Turns, then the turns between two rows, first turn first; the first pair answered
turn Kenos:
[ -1  19  -1  -1   0   4  16   1  -9  -9   6  -6  -6  -1 -11 -14  -1  -8
  -2  10 -13 -12] |-> [ -3  18  -1  -3   1  10   1  -5  -6  -9  -1  -9 -10  -7  -7 -16  -6  -9
  -1   8 -10 -11]
[ 12  -7  -2   7   6  -3  -5  -6   5  -3   0   1   7  12 -11   5  11  -1
  -8  -1 -12  10] |-> [15 -3 -6  2  3 -4 -5 -9  2  9 -3 12 -5  6 -9 -7 10  5  0  6 -6 10]
[ -7   7   8  -4  -6   4  14  20   6 -12  11  -8  14   4   3  -1  -4  -5
  -1  -2  -3  11] |-> [ -2  12   0 -10 -10   4  11  10   4   3   8   3  -2  -5   7 -21  -7   1
  12   6   3  10]
turn ravu:
[13 -5 10 12  1 -4 17 -5  5 10 -5  7  9 13 -5  1 19 13 15  1 -3 -5] |-> [ 12  -2   5  12   1  -3   8  -9   7  13 -10   8   3  10  -3  -2  17  19
  19   0   0  -3]
[ -2   1  -3  -3   2  10  -7   0  -7   1   1  -4  -6 -14  -1  -3  -8  -7
  -1   2   3  -8] |-> [ -3  -2  -2  -2   2   8   1   4  -8  -2   4  -5  -2 -11  -1   2  -7  -9
  -4   2   0  -7]
[  4   8 -10  -2  -8  -8   6   0   5   5  -5   7   3   8   1  -8   1   9
   8  -1   3   4] |-> [  4  12 -12  -3  -8  -5   5   0   7   5  -4   4   3   4   1 -11  -2   9
  10  -1   4   2]
[ -6  -4  22   0  21  20 -33  -8 -22  -6   8  -6   3   6 -17   6  -1   1
 -15   0  -3   8] |-> [ -7  -5  19   1  24  18 -34  -7 -21  -4   7  -7   1   6 -15   6  -3   1
 -12  -2  -5   8]
turn roz:
[ -1   6  -3  -3   5  12 -16   5 -10   3 -11  -2 -13 -34  18 -19 -28  -3
   4  -1  11  -6] |-> [ -4   2   2  -4   2   7  11  20 -17   6   2   9 -15 -34  12 -19 -24  -5
   0   4   7 -13]
[  4  -3  -3  -2  -2  -3  -8  -3   6   1   3   6  -9 -18  -5  -4  -8 -17
  -7  -4  -1  -6] |-> [  4  -4  -1  -2  -3  -7   0   2   6   2   9   9 -10 -18  -6  -2  -5 -18
  -5  -4  -5  -9]
[  7 -15  20   4  10  -3 -14   1   0   4 -12   4 -12  -4  -2  -2   0  -4
 -11  12   7  -3] |-> [  7 -15  22   4   9  -6  -8   5   0   3  -8   6 -10  -4  -4   2   1  -7
 -12  13   6  -5]
turn tir:
[  6  -1 -11   0  -1  -2 -20 -10  11   4 -12   6  -5  12   8  -7   2   5
  13   1   1   6] |-> [  5  -7  -7   5   0  -8 -17  -7  14  -1 -11   5   2  20   7   1   7   8
   9  -4  -1   7]
[  6  -9   3  -5  11  -8  -4  -2   2   1  -4   5   4  -9 -11  15  -4   0
   1   6 -16   8] |-> [  2 -12   6  -3  10  -3  -8  -1  -1   1  -3   7  -1 -12  -9  14  -6  -2
  -1   4 -12   7]
[-14   2   9  -4   4   6  -7   4  -3  -1  -3  -4  -5  -4   1   8   8  -8
  -5   0  -3  10] |-> [ -5   7   3  -8   2   9  -7   1  -5   4  -4  -5 -10  -6  -1  -3   5  -7
  -1   8  -5  11]
[-11   1   0   8  -1  -7  -2   3   9  -3  -3 -12  24   7   0  -3  12   9
   8  11 -18   1] |-> [-21 -11  11  16   3   3 -12  12   4  -3  -3  -8  16  -4   7   8   9   2
   2   2  -7  -6]
Now pairs of rows:
(2 to 3 turns a pair)
[  1   4  -5  -4 -12  -9  15  -1  -1  10  10  13   3   2   0 -12   5   7
   9  10   0  -7] |-> [-13  -8   7   2  -4  10  -2   7 -10  -5  10  -3   1 -12   5  11  -7  -9
  -9  -3   5 -13]  Kenos Kenos tir
[-31 -21   5  13  12   7 -22 -11  -4  -7 -10   4 -18   1  10  20  -6  -6
 -13   0   0  -7] |-> [-21 -17  -1  14  11  -9  -6 -11   5 -11  -9  -1   2  26  -1  25   5   5
 -13   1 -15   4]  tir tir tir
[  0   4  12 -13  -5   8  10   4 -15   1  17 -17   4 -11  -2   0 -12 -15
  -5  18  -4 -10] |-> [ -3  -1  12  -9  -4   2  16   9 -10  -2  18 -19  14  -1  -6  10  -4 -17
 -12  11  -7  -5]  tir tir
[-16  -8   4   6  -4  -4   5  17   7   3  11   8   2 -13   7   6   6   1
   0 -12  13  -1] |-> [ -5   9 -10  -4   1   7 -18  -3   9  -1   0 -17   5 -15   6  -8  -6   4
   5  -7   4   7]  tir tir Kenos
[ -1   0  -5   4   2  -7  -2  -8  10  12 -12  12  -8   3  -5 -15   5  10
   8   0  12   6] |-> [-13 -12  13  10   4  -4  -1   7   4   3  -3  15 -10  -5  -2   4   5  -5
  -7  -8  16   0]  Kenos Kenos tir
[ -8  10  -8   8  -2   5  -7   1   9  -4   5 -10   5  -1   0   7  -6  -5
 -10  -7   7   4] |-> [ -3  15 -15   3  -6   0   2   0   6   7   9   3  -5  -3  -4  -7  -7  -1
   0   4   8   2]  tir Kenos Kenos
[ 13  -5   3  -2  -4 -15  18   5  19  -2   7   4  11  13   0   8   4  11
  -3  20 -21  12] |-> [ 16  -3   1  -3  -4 -15  19   4  21   4   6   7   4   9  -1   0   2  14
   1  22 -18  11]  Kenos Kenos Kenos
[ -2  -5   8  -8   3   9   0   3 -13  -8  11  -7  -5 -10  -1   4  -9 -14
  -6   8  -5 -13] |-> [  3  -3   2  -8   1  -3  12   3  -6 -11  13 -12   7   7  -9   7   0 -10
  -6  10 -15  -3]  tir tir
[  8 -21   4   4   1  -3  -1   9  -5  10  -7  21 -13  -7  12   3   7   2
   4  20  11  -6] |-> [ 20  -5 -10  -2   2 -12   1  -6   5   0 -10  -3   9  15   2   0  11  10
   4  29 -11   9]  Kenos tir tir
[ -3   5   2   1  -4 -11  22  12   1 -12   5  -3  14   8  -7   7   8   8
  -2  -2 -10  -6] |-> [ -1  10  -3  -7  -8  -4  18   9  -6   7   2  11  -9  -7  -3 -12   1   8
   9   6   4 -13]  tir Kenos tir
[ 10   4   1  -4   8  10 -17  -9  -3   8  -6  15 -14 -12   4  -3   7   2
   1   6   6   3] |-> [  7   4   4  -1  12  12 -22  -9  -6   3  -7   9 -12 -14   4   1   6  -1
  -1   3   5   3]  Kenos Kenos Kenos
[  1   6 -11   1   6   3 -15  -4  17  -4  -9 -16   9  -3   4   4  -8   0
   9 -13   2   2] |-> [  8   9 -15  -1  -1 -10   9  -2  16   7  -3  -4   8   9  -3  -5   0   9
  20  -3  -4   4]  Kenos roz Kenos
[  5  -5   5 -17  -3   7  -4   0  -7  10   1  12  -8 -19   1  -9  -3  -2
   0   4  -8  -7] |-> [  8  -5   2 -15  -7  -2  -5  -4   2  15  -7  21  -4  -7   4  -9   5   8
   6   2  -4  -2]  tir tir Kenos
[-2  2  1  1 -1 -6 18  7  2 -3  3  3  8  9 -5  3  7  0 -2 -1 -6  3] |-> [  1   8  -5  -5  -3   0  16   2  -1   3   2   2   2   2  -7 -10   1   1
   6   7  -8   2]  tir tir tir
[ -4  -8  11   4   9  15  -3  -1 -21  -6  -2   8 -13 -14   1  17  -4 -26
 -17   7   3 -11] |-> [ 11  -1  -2  -2   1  -7  29  -2 -16   1   6  12  -5  11 -10   5   9 -15
  -6  24 -14  -4]  Kenos tir tir
[  0  -9  -3   9  11   5 -38   0   7  -1  -3  -2 -27   4  -2  13   9 -12
   7 -10  11  12] |-> [ -1 -11   0  10  12   4 -35   4   7  -8   0  -7 -20   9  -3  16  11 -13
   1 -11   7  14]  Kenos Kenos Kenos
[ -1 -15  10  12   5 -10   1   5   0  -3   9   2   5  15  -5  18   7  -7
  -9  -8  -9  -4] |-> [  3  -3   2   1   8   9 -15  -8  -7  -7   5 -20   0  -1  -7   1  -8 -11
  -8   6 -15  -5]  tir tir Kenos
[-10 -23  11  13   4 -12   5   3  -3   8   7  17 -11  11 -12  13   7   0
   0   0  -1  -2] |-> [  2  -9  -6   4   4 -14   0 -13   2  16   0  18 -18  15 -11  -8   6  12
  15  12  -5   3]  ravu tir tir
